Each path is a new rotation, seen through one point. The rows after it are directions, each followed by how far the rotation turns it, in deg/step (0 if it stays put).
Each turn is a multiple of 5 degrees from 10 to 175, or 0.
Each row of a path follows its step; steps can be skipped.
path 1
step 0: [ 22.1  32.2  -6.7  -7.6  -5.7 -18.6  20.8  17.1  -2.2  -3.6 -28.0 -10.8
 -18.5   3.1  -5.8  14.2 -10.1  -3.6   5.5   5.1  -4.9  -4.6 -11.2   4.8
 -28.0 -13.1 -12.8 -21.7   7.3   1.8  16.2   9.8   1.9 -11.5  -2.3   3.9
  20.8]
step 2: [  0.6   8.8   3.4 -21.5  -7.7  -5.9  -2.2   4.8   3.3   6.2  -6.0   1.2
   8.7  -5.3  20.3 -23.3  10.4  24.8   7.4 -22.1  24.1  -5.7  -6.1  -9.6
   2.8  19.7  -4.8 -13.5   5.0 -26.0  13.8   6.4  23.0 -24.7  18.5 -14.0
   6.7]
step 3: [ 10.7   7.9  20.8 -12.4   6.9  20.5  13.5  -6.3 -16.6 -11.2   9.0  -5.1
   3.5   0.3   7.3  11.8  -3.2  23.5  28.4 -10.3  -2.4 -24.6  -7.1 -14.0
 -15.1   3.9   6.6 -10.0  -9.5 -15.4 -24.0  15.8   6.4 -11.4   8.2 -17.6
  21.4]
step 4: [ 24.0  -1.3  26.8   4.7  10.2   2.5   7.3   2.5  14.5 -21.7 -15.6   7.7
 -19.5  11.3 -26.4   1.5  12.5   5.6   7.4  -3.5  -9.8 -29.2   5.5  -5.8
   7.3   5.5 -34.6 -10.1 -16.3  -5.4  -5.3   2.0  13.6  -1.8   4.1  -5.5
  14.1]
step 5: [ 29.6  -1.0   4.4  16.6  14.1  -0.5  -8.9   2.4  -4.0 -13.3 -15.5  -5.5
   3.4 -24.9  -3.5  -9.2  14.1  14.2 -20.1 -28.7   5.5  -6.3  -8.4  -2.4
 -14.0 -18.9 -19.1 -25.8 -10.2  -5.8  -2.6  -5.6   1.6   0.6  10.8  27.8
   2.3]
step 6: [ 21.0   2.3   0.6   9.3  19.6  -5.2 -18.7  19.7  13.7  -8.7  -9.6 -11.5
  -0.9 -21.4  18.8   1.1   3.5  24.5  20.7  -2.2   5.8  29.1   7.7 -15.0
 -20.2  10.0 -12.8 -11.8  12.4   7.1  -7.5  -9.9   7.0 -15.8 -12.1   1.7
  16.0]
step 7: [ -0.1   7.6   3.7   0.8  38.3   4.2  -9.6   8.8 -23.2  -0.2 -32.2  17.6
  -1.0  12.8  22.3  -7.2 -21.8   5.9  16.6   3.1   4.6  -3.0 -11.3 -18.2
  10.8   9.6  -0.1 -11.3  -7.2   8.5   3.7  -9.0   6.0 -19.2  -1.4   4.0
  24.0]
step 8: [ 13.3   8.6   7.7   8.8   0.7  44.4  -4.9  12.7   4.3  21.8  -9.1  20.4
 -11.1  -8.2 -11.3   3.0  -9.9  -4.7  -2.5 -10.4   3.8 -27.1 -13.5 -20.0
  -8.2  19.5   2.4  -4.0   6.1  -7.9  17.4  -9.2   5.1 -24.0  -2.8   5.3
  10.9]
step 9: [  5.5  16.2 -17.0  -7.4   6.0  17.8  -4.5  24.6   4.0  13.3  18.3   8.2
 -25.5 -16.7  -7.8 -10.7  10.3  22.8 -13.6   9.6  -9.9 -12.2 -19.7  -5.1
  -8.1  -1.0  -7.0 -22.7 -10.9  -0.9   0.5  11.8  17.8  12.1   4.3  -2.4
  29.3]
[ 3.0  6.8  0.0  2.6 -4.8 -2.2  0.9  2.7 -9.4 -0.3  1.1 -3.0  5.9  1.0
  4.0  3.0 -7.6 -4.6 -5.9 -4.1  2.6 -2.7  1.9  0.1  1.4 -6.0  1.2 -7.1
 -6.8 -3.3  3.6 -1.0 -6.0 -7.6  5.2  1.1 -2.6]
145
[  1.5  -4.8   5.1  -2.3  -2.5  -5.1   0.9  -6.0   0.3   1.3   0.5   3.2
  -0.3   1.6   1.5  -1.4   4.4   0.8  -3.2  -3.1  -0.4   0.9   4.1   0.9
  -2.2  -7.2  -4.6   6.5  -2.7 -13.7  -9.2   3.4  -0.8  -3.2   2.1  -6.7
   4.2]
40
[ 7.3 -2.4 -5.4  3.5 -6.0  5.0  5.8 -5.2  4.0  7.1 -2.8 -6.5  6.4 -3.3
  0.1 -2.8 -2.2  6.0 -3.6 -5.4  3.6 -1.2 -6.9  2.9  5.7 -2.0 -0.8  3.3
  5.3  4.2 -1.9  2.8  0.3 -4.0 -3.3 -0.9  3.0]
120
[  1.2  -1.1 -13.3   1.1  -5.4   1.6  -4.4   3.4   8.8  -5.3   3.0   1.2
  -3.8  -1.0   7.9  -1.0   0.0   0.0   4.8  -0.5   3.1  -1.3  -2.6   2.3
  -5.4   0.4   5.3  -4.4  -3.0  -3.2  -8.4   3.9  -1.0  -1.4   3.8   1.0
  -3.0]
110
[-0.7  9.1  1.5 -1.3 -1.0 -8.3  8.4  1.3  2.7 -4.7 -4.8 -7.1 -0.8 -0.3
  0.4 -0.4  5.3 -1.1  3.3 -8.7  0.3 -3.9  2.7 -5.5  1.6  3.2  7.3  6.7
  1.5 -1.1  0.3  6.5 -0.6  3.8  2.1  3.6 -1.3]
20
[-2.0 -5.2 -0.5  7.0  4.4 -0.4 -1.2 -3.1  0.9  5.9  1.5  2.3  1.1  2.0
 -3.0 -3.2  7.8 -2.7 -1.7 -4.6 12.8 -6.1 -1.6 -2.1 -4.1  0.3  1.7 -3.1
  1.8 -7.2  7.2 -1.7  1.7  0.8 -1.9  3.4 -7.7]
115
[ -4.6   2.3  -1.9  -2.5   5.7   1.5  -0.7  -3.0  -7.8   4.8  -1.1  -4.3
   0.1   1.9   0.3 -10.1   0.6  -0.4   4.8   0.9  -0.8  -1.2  -6.8   1.1
  -1.0 -11.8   1.9  -0.8  -3.5   2.3  -5.6   0.1   2.8   6.8   6.0   6.2
   3.0]
170
path 2
step 0: [-23.9 -16.6  12.4   0.1   8.5   7.0 -11.7   5.3  -0.3 -24.9 -10.7  15.8
 -17.5  -9.4  24.9 -23.5   6.8   3.3   9.0  14.2  -3.9 -12.9 -11.5 -12.8
  -5.2   3.6   4.2   3.1  13.7  -3.5  -5.3 -10.7  -5.3   8.4  -0.3  -1.2
  -4.4]
step 1: [-17.1  -7.5  15.8   3.7   3.3   0.6  -5.8  11.6   4.9 -18.3  -0.2  24.5
  -8.4 -12.6  -4.9   0.7  11.0  17.4 -28.3   6.0  -2.0   4.8  -7.2   0.4
  -2.9  -2.1 -21.2   3.0   6.3  -1.9  -2.3  22.3  11.5  -0.9  11.3  -3.4
 -23.6]
step 3: [-28.4  -7.2   2.6  13.7   6.3  -1.2 -27.5  11.7 -17.9 -10.3  -6.6   7.8
  -4.3 -12.1   3.8  10.8   8.8   9.4  -6.0   7.7 -20.1   0.5  -4.9  -2.4
  -5.7   2.7  -0.9   8.3  14.8   4.1 -21.2   9.8   1.0 -26.7   1.1   3.9
  -9.5]
step 4: [ -8.6 -17.7   4.6   4.3  -8.8 -12.8 -10.4   1.9   2.8  -4.5  -6.0   5.2
   8.5 -22.9   7.4   0.9   9.5  30.8  -8.0  -7.6  -5.1 -17.2 -22.4   7.9
 -17.9   6.1  -5.9 -20.6  14.7   9.1   1.6  10.4   1.2   8.6   3.9  17.8
   1.1]
step 5: [-35.6 -20.6  15.1  -0.1   7.4  -4.0  -8.5   5.0  -4.7 -12.6 -15.1   2.4
 -10.6 -16.9  24.0  -8.0  -3.0  -7.1   6.5   7.7  -5.4  -5.7 -11.1   2.4
   0.4   9.8   1.4   8.9  18.8  -5.8 -20.3   6.3  -5.2  10.7  11.9  -2.3
   8.9]
step 6: [ -8.8  -8.9  14.0 -11.4  -1.7   0.1  -2.0  19.7   2.7 -19.7  -2.7   2.2
 -11.7 -13.7   6.8   4.8   8.8  27.3 -27.0   0.2 -13.2  -3.6  -8.0   7.7
  -7.4  -8.9   5.9   4.8   8.7  -1.8   1.8  29.2   5.8   8.7   9.5   0.7
 -18.7]
step 7: [ -8.2  -3.6   6.1  13.1   8.0 -10.1  -2.6   5.7   1.4 -18.7  -3.1 -11.0
   7.3   1.9  15.1  -9.7  -5.0   8.6   4.7  -6.0  10.6  -3.6 -24.6  -0.7
   8.7  22.2  -3.7  -0.5  30.9   8.9 -11.9  31.8   8.3   4.1  12.6  -5.9
  -3.0]
step 8: [-19.2  -2.3 -13.4   8.8   5.6   6.3 -10.3  15.4 -26.8 -16.1  -8.3 -14.7
  -7.5  -1.9   8.9   6.9   0.3  14.0 -14.5   9.0 -22.6 -12.1 -11.0   4.5
  -4.4   2.1  11.1  13.1  15.2  -3.6 -13.6  14.3   3.1 -13.8  -3.8  14.5
 -10.5]
step 9: [ -6.9 -13.1  -5.2   3.1  -2.8 -14.3 -14.7  -1.4   8.3   2.1  11.0  -0.3
   8.5 -12.5   3.8  -2.2  -1.7  29.1 -13.9   3.3  -5.0  -7.8 -38.0   3.3
   0.4   7.1   2.5 -20.9  24.4  -5.6  -8.2  14.1  -6.8   5.1  -4.5   4.6
  -0.5]
[ 4.8 -3.6  7.9 -5.3  3.7  8.3  2.8  4.8  3.4 -4.2 -3.1 -3.9 -1.6 -3.3
  5.2 -2.3  2.0  1.7  2.1  1.4 -0.7  9.8 -1.7  5.7  4.6 -1.6 -7.3 -1.3
 -2.0 -6.6  2.5 -3.3  4.1  3.5  3.5 -4.7 -0.6]
70
[ -1.2   2.2  -2.1  -1.7   1.2  -0.8   1.2  -5.3   3.0  -4.3   6.1  -0.3
   7.5  -7.7   4.5  -1.6   6.2  -7.2  -8.5  -2.7   2.4   3.0  -2.3  -1.5
  -0.2   0.2  -2.5   5.2  -5.1  -2.3 -10.0   2.2   4.4  -4.6  -3.3  -0.8
   5.8]
170
[-2.6 -2.2  2.4  2.6 -0.6  3.1 -4.6 -6.4 -6.4 -2.5  0.9  0.1  0.8  5.6
  3.7 -5.5  3.0 -6.8  4.9 -0.5 -5.7 -2.2  6.0  6.3  3.2  7.5  6.3  3.9
 -0.6 -2.7 -7.0 -5.8  0.6  1.5  3.6 -2.6 -7.0]
145
[ 3.6  0.1  0.2  0.6 -6.7  1.6  3.3 -2.4 -7.2  0.2  6.7 -3.7  0.8  1.7
  2.5 -2.3 -8.2  0.9  0.1  0.9 -5.8  9.4 -5.9  3.5 -4.3  0.7  3.4  7.0
  3.1 -1.3  1.4  8.4 -4.8  5.9 -4.0  0.1  4.1]
25
[-5.6  0.0 -1.6  3.9 -5.2  3.7  0.4 -2.6 -4.4  2.4 -9.8 -0.2  0.3 -3.3
 -4.7  5.3 -0.2 -8.1 -8.1  3.5 -2.0  1.9  3.2  5.4  1.8 -3.7 -1.6  1.9
  2.6 -1.2  6.6  3.0 10.2  1.5 -4.7  0.9 -3.5]
155
path 3
step 0: [ -1.2 -17.4   5.6   8.3  16.3  -9.8 -20.0 -11.5  -6.7  -6.7  20.9  15.7
  11.4  -6.7  -7.0  18.0   2.8   6.0  -2.0  11.3   6.9   6.8  21.7  27.0
   2.4   4.3   1.9   5.2   1.6   7.5   8.6  -8.4  14.9 -18.7  27.0  -2.3
   3.5]
step 1: [  0.4   4.1  20.7 -17.6  11.7 -14.7  -3.7   2.6  -9.3  -3.3  -5.0  -3.3
 -11.3   7.4  -4.9  -7.1 -22.8  16.5  -9.0   6.1 -11.0   4.1  -1.1  12.4
   8.9  21.6   9.2   0.7   5.8  -4.6   7.7   1.2   4.0  -3.6  44.2  12.0
   0.7]
step 2: [-27.0 -13.1  -4.2   2.2   6.9 -15.4 -10.2 -18.1  -5.0 -14.9   8.4  -1.9
  -0.2  -8.3   4.5  -2.2 -29.7  -0.5  -9.0  17.6  -6.7  -6.0 -12.3  12.5
  14.3  20.4   3.1 -14.7  -5.9 -12.9   2.3   4.5  19.0 -10.9  -4.0   0.4
  18.8]
step 3: [-11.6 -11.5 -28.1   3.1   9.2  -2.8  -2.5   6.2  -8.6  -8.8  -1.8  11.2
  -2.0 -16.5 -17.1  14.5  -6.0   4.3  10.4  17.8   1.1  -8.2  -0.1   9.0
   2.7  16.0   7.8   6.8   7.0   9.8 -18.3 -10.8  16.7 -19.6  32.7   4.3
   2.4]
step 4: [ -0.9 -14.7   1.8  -5.9  24.2 -20.8  -3.6   9.3  15.7  15.2  -1.7 -14.6
  -9.7   6.6  15.1  -2.1 -16.7   8.2   0.5  10.5   4.1   5.3  -3.7   4.6
  -4.0  24.7   5.9  -3.9  20.5   1.7  -1.4 -15.2  27.0  -2.9  16.0  14.7
  -8.7]
step 5: [ -6.2  -3.4   3.1  12.7   7.2 -13.3  -9.4 -17.3   7.5  13.5  24.4  -5.8
  15.2  -9.1   7.3  -1.0 -17.3  17.7  -2.0  17.4   3.2   0.4  -3.0  13.8
  21.1  21.8 -23.6   0.0 -12.8  14.2 -10.5  -3.7   8.5 -17.0  10.0  -4.0
   4.4]
step 6: [ 17.9  -5.9  -2.3   3.5  -9.0 -12.6   3.9  -2.4 -10.2  -8.6   5.8   4.8
 -24.4  -6.8   9.8   6.2  -2.5   4.8  -0.7  17.4   1.1  13.6   7.8  19.3
   8.0  17.9   5.0   4.3   1.8   3.3 -21.5  -3.6  -0.2 -22.5  30.1  22.3
  14.3]
step 7: [-11.9 -22.6  10.5   2.7  18.0 -34.2  -6.3 -15.8 -10.9  -6.1   8.9  -7.2
  -5.7  -2.2   9.8 -15.8 -14.5  -2.9  -1.8   5.0   9.1 -10.7   8.1  13.9
 -17.8  29.7  12.5  -1.3   7.5   2.1  -8.0  -5.1  -4.9   5.8   9.1   5.1
   2.3]
step 9: [ -1.9  -9.7  -0.3 -10.6  19.2 -24.6  -5.9  18.6   9.1 -16.7   5.4  10.4
  -5.5   0.6   6.7  23.0 -15.1   2.1 -11.5   4.2  -3.6  22.4  10.2  14.2
   0.6  11.4  -3.3  -6.7  15.2  -9.5 -12.7  11.9   7.0 -20.5  20.4   4.9
   3.8]
[ -5.5  -1.8   4.6   6.6  -6.9   1.2  -6.8  -1.5  -0.1  -1.3  -5.1  -9.2
   4.1   0.0   4.1  -6.5  -2.9   2.9  -5.5  -1.4  -0.3  -6.9  -5.6   0.6
   0.5  -0.5  -1.8   0.5   1.5   1.9   2.3   2.1   0.4 -10.1  -5.2  -1.9
  -5.5]
125
[  5.0   1.2  -0.6   5.7   0.0  -3.6   0.1   1.5  -0.5   5.2   2.2  -4.4
  -4.1  -0.7   5.6  -0.1   1.4  -0.4  -3.1   4.0   1.3   2.1   3.6   1.0
  -7.9   4.7  -5.2   3.9  -0.5   5.7 -12.5   0.6 -10.2   1.3  -7.0   1.5
   0.3]
35
[  2.9  -1.5   5.6  -5.9  -3.9   4.2   2.4   6.5  -3.1  -3.2   7.6  -3.6
  -1.9  -3.1  -2.7  -0.4   2.9  -2.6  -6.0  -3.9  -3.0  -1.1  -6.2   6.9
   4.2   5.9 -11.7  -2.9  -4.3  -4.7   0.0  -0.6  -1.0   1.3   0.9   3.8
   1.7]
85
[ 1.9 -8.7 -1.8  6.8 -6.0 -1.6  1.7 -0.1 -4.9 -7.3 -0.5  2.4  0.1 -2.0
  0.6  5.0  6.6 -0.3  1.6 -0.4  2.7 -0.1 -1.4  3.3 -7.1 -2.6 -1.1  8.0
  7.8 -8.8 -1.3 -7.5  1.7 -0.6  3.3 -1.4 -3.0]
110
[ 1.3  0.2 -5.2  3.8 -6.7  2.7  0.5  5.7 -3.0  3.1  7.5  1.1  0.2  2.4
 -6.5  3.2 -2.2 -1.9 -2.1  1.0  1.2  1.3  2.6 -9.2 -2.4  5.1  0.3  3.0
  2.1  4.6 10.4  0.7 -5.2 -9.4  3.6  2.6  3.4]
135
